In the rows, 128 means zero.
Each row of R is roughly a mix of the hidden directions of one of 3 groups; some rows fit no group.
R:
[[172 138 146 118 128 174 137 178 119  89 110 131]
 [105 161 153 119 130  95 167  82 141  94 138 155]
 [ 65  92 141 113 140 158 133 105  85 126 121 122]
 [186 126 180 140 137 102 141 142 101 138 159 123]
 [143 108 142  62 129 123 178 127 125 139 163 125]
 [147 163 142 136 117  81  82 150 143 160  95 127]
 [ 73 100 141 112 167 133 112 155 139 110 112  88]
 [154 123 121 111  64 133 164 113 126 122 101 169]
 [173 125 136  78 109 145 141  84 109  97 134 149]
 [109 189 153 143 142 157 127 106 153  90 150 123]
 [143 126 118  70 127 117 112  75 175 136 129 129]
 [168 132 153 106 160 133  81 106 129 136 175 108]
 [ 96 140 104 146 155  64 132 102 111 147 154 144]
 [103 110 100 131  98 152 163  66 145 142 147 121]
 [116 106  92 147 112 149  86  67 146 114 116 126]
 [138 109 124 191 116 120 146 120 122 185 130 101]
 [150 162 160 146 150  90  81 152 114 157 111 139]
 [130 152 105 165 113 160  87 113 170  93 106 127]
 [147  99 136 140 121 128  49 136 131 163 135 121]
 [ 85 121  95 146 137 148 121 125 100  73  92 138]
 [193 128 151 130 137  95 148 141 154 163 132 101]
 [133 106 100  95 122 136 197 100 133 154 134 108]
 [136 157 113 174  92 163 130 115 106 121 139  78]
 [148 106 126 141 131 101 123 126  94 154  54 133]
 [123 164 165 145 114  97 143 131 181 165 152 130]
 [124 170 120 136 125 119 112 114 116 148  93 198]
 [107 112 128 112 149 129  94 121  56 105 122 156]
 [128 167 154 148 117  78  96 114 121 135 119 178]
 [119 113 165 117 132 100  71  97 115 101 152 156]
 [106 108 116 146 180 145 135 133 119  76 143 168]
 [115 170  79 120 111 167 104 146 138 142 148 165]
 [138 160 146 140 113  75  90 145 145 169 102 131]
 [109 149 120 165 108 160 177 174 154 123 132 111]
 [100  61 111 127 115 139 170 121 102 129 151 112]
 [130 131 138 150 150 122  74  61 135 105 126 131]
 [187 167 124 139 109 134 138 151 105 165 160 137]
 [ 71  99 145 112 124 126 176 144 115 109 132  91]
 [109  85  91 117  77 146 103 121 149 150 100 132]
 [113  95 143 129 110 127 107 191 117 139 155  85]
 [133 135 185  79 158 104  90 129 117 129 133 108]
 [ 91 123 164 127 146 138  92 151 111  98  88  91]
 [161 110 120 171 147  73 130 155 133 140  92 141]
 [108 112 129 117 128 122 171 208 132 125 124 124]
 [129 105 168 122 179 154 104 117 138 105 120  80]
 [148 114 127 113 108 101 116 136 114 182  68 112]
 [181 182 114 135 123 120 108 149 172 115 139 134]
 [127  95 103 141 125 149 177 158 101 172 131  99]
 [150 179 128 123 198 130 127 104 138 123 120 148]
 [184 136 143 103 147 147 133 176  84 134 133 123]
 [114  73 148 133 105 143 124 163 132  72 128 109]
 [100 144 106 152 100 142 187 154 106 125  90 129]
 [152 141 163 114 155  83 126 108  74 148 133 150]
 [176 100 103 101 123 155 159 122 129  92 168 123]
 [147  62 158 141 132  96 135 139 112  97 154 113]
 [110 136 110 131 130 106 158 162 193 135  96 106]
 [157 132 144 136 145 156  55 138 119 129 143  94]
 [139 156 120 143 183 129 113 161 166 112  84 131]
 [170 143  98  88 138 139  92  87 147 141 100 126]
 [175 129 162 120 140 106 102 152 103 182 146 126]
 [122 104  96 196 106 151 128 104 149 123 114 103]
 [ 98 139 100 120 136 126  66  88 129 117  93 149]
 [174 142 126 128 136 124  68 161 150 147 111 159]
 [161 118 140 130 137 131  97 183 102 181 132 114]
 [148 172 143  83 146  93 151  84 137 127 122 149]
 [ 90  79  91  98 126 151 147 109  88 139 129 125]
 [106 127 149 166 101  70  89 150 119 131 108 142]
 [126  79 112  77  98 152 149 126 115 151 155 105]
 [152 148 142  70 162  90 123 139 106 161 114 140]
 [115 170 125 144 154 108 113 162 179 158  97 135]
 [ 93 122 126 145 114 126 105  67  96 165 146 148]
 [124 101 143 104  95 101 115 143 129 181 120  78]
 [101 139 109 144 143 146 152 161 183 136 172 108]
 [146  89 119 165 111 102 119 146  92 151  96  88]
 [107 104 100 110 158 113 153 172 109  98  83 118]
 [106 180 116 125 151 154 120 156 187 138 127 119]
 [102 164 157 134 129  79  93 143 158 154 132 155]
 [ 85 109 126  74 123 127 132  76 132 150 106 112]
 [112 125  73 156 170 146 157 108 165 121 144 138]
 [116 120 128 158 134 128  91  82 111 134 175  84]
 [145 130 131 141 132 158 152  62 114  93 162 116]
 [ 96  94 146 134 132 142 170  98 112  97 178 123]
 [119 121 136 162 139 104  89 148 124  81 182 136]
 [ 98  96  91 130 147 148  85  87 160 142 130 110]
 [146 123 144 106 102  77 109 129 121 181  90 138]
 [116 108  89 182 128 140 140 141 108 101 175 147]
 [194 132 117 137  77 155 109 141 124 135 124 152]
 [145 112 159 101 121 111  69 134 121 156 166 100]
 [147 176  88 127 109 162 109 159 162 150 125 108]
 [185 147 139 174 128 140  94  95  99 133 128 128]
 [ 89 177 130 114 151 154 107 138 167 111 156 155]
 [131 138 151 167 129  89  73 155 124 121 119  88]
 [ 62 137 147 153 116 123 101 119 103 123 171 142]
 [ 92 108 132 162 128 123  80 163  91 164 123 133]
 [ 72 165 148 103 135 124 144 167 113 109 134 161]
 [ 91 177 117 110 115 152 110 134 157 136 173 157]
 [102  76  75 143 116 157 123  94 118 127 112 112]
 [108 117 104  80 179 127 158 128 167 149 143 132]
 [142 100  74 112 104 171 162 120 100 143 129 147]
 [ 90 164 124 114 162 157 120 148 179 114 155 141]
 [160 125 150  63 131 115 140 140 134 163 170 131]
 [139 133 142 176 105 122 159  92 174  94 146 118]
 [135  99 155 143 136 123 130 183 125 101 181 103]
 [138 105 152 122  90 154  95 165 119  95  82 123]
 [117 132 157  86 165 124 107 143 158 141  78 100]
 [126 143 174 113 158  86  94 178 120 136 128 122]
 [141  99 125 127  87 131 150  99  77 160  96 106]
 [133 156 115 149 111 154 181 179 104 124 100 132]
 [ 91 133 138 122 184 135 102 108 118 134 145  74]
 [148 164 136 102  97 118 185 140 100 152 111 151]
 [ 92 127 139 139  96 143 189 131 150 142 172 125]
 [105 151 185 151 153 150 135 154 142 172 127 112]
 [118 160 156 100 150 107 137 189 109 149 100 120]
 [145 125 166 150  92  77 148 140 105 115 169 141]
 [ 88 125 105 129 192 146 147 153 143 131 145  95]
 [160 180 134 108 170 110 159 136 134 135 120 169]
 [128 142 152 116 168 112 148 137 148  80  88 168]
 [105  98  93 110 139 120 169 159 118 174 105 106]
 [134 110 121 112 173 163  72 103 159 112 127 114]
 [ 86 144 118 122 143 133  81 169 157 124 169 142]
 [138 166 141 149 117  90  91 139 133 166  78 124]
 [ 87 131 106 104 101 178 174 124 128 141 156 132]
 [101  75 145 110 143  97 110 176 111  99 134 130]
 [134 118  96 106 124 191 119 127  96 129  91  95]
 [125  95 163  79 142  92 129 174 136 112 151 130]
 [144 108 145  73 112  98 120 167 143 169 149 137]
 [155 135 108 159 162 143 113 127  97  86  81 149]
 [112 124 172  95 162  76 137 162 143 112 126 145]
 [110 137 166 124  95  97  91  97  88 125 150 156]
 [ 94  90 111 166 105  99 131 102 156  96 118 157]
 [135 131 115 141 124 125 169 182 175 148 111  93]
 [155 148 140 167 145  80 100 145 133 133  77 131]
 [129 153 111 161 105 141  87  88  94 163 125 100]
 [177 156 131 149  89  89 134 127 146 166 112 110]
 [162 144 142  87 124 142 163  79 132 104 132 166]
 [128 144 107 168 149 169 158 169 128  89 104 130]]

One row of each group comes first, with its name. Which group is each row after those in?
[126 152 143  80 139 123 177 111  85 146 148 151]	(122)
[ 98 152 155 125 153  83 102 144 165 139 127 171]	(97)
[133 155 105 161 156 132 105  65 140 114 107 152]	(51)

[161 120 121 109 101 122 142 143 149 178 100  77]	(97)
[104 147  99 136 136 172 183  96 112 117 105 113]	(51)
[104 120 135 160 108 125  65 141 156 173 139 126]	(122)
[137 117 130 170 102 104  63 120 140 118 105 157]	(51)
[129 102 106 121  94 157  69 104 128 162 122 102]	(51)
[182 109 122 150  90 156  88 105 135 112 152 138]	(51)
[139 167 134 111  90 130  95 121 118 172  82 106]	(97)
[123 102 123 129 160 166 159 176 147  86 145 113]	(51)
[130 141 105 104 130 128 211 106 143 129 118 116]	(122)
[123 138  70 128 124 162 170 102 126 157  98 111]	(122)
[ 89 159 130 112 142 140  80 163 167 125 160 124]	(97)
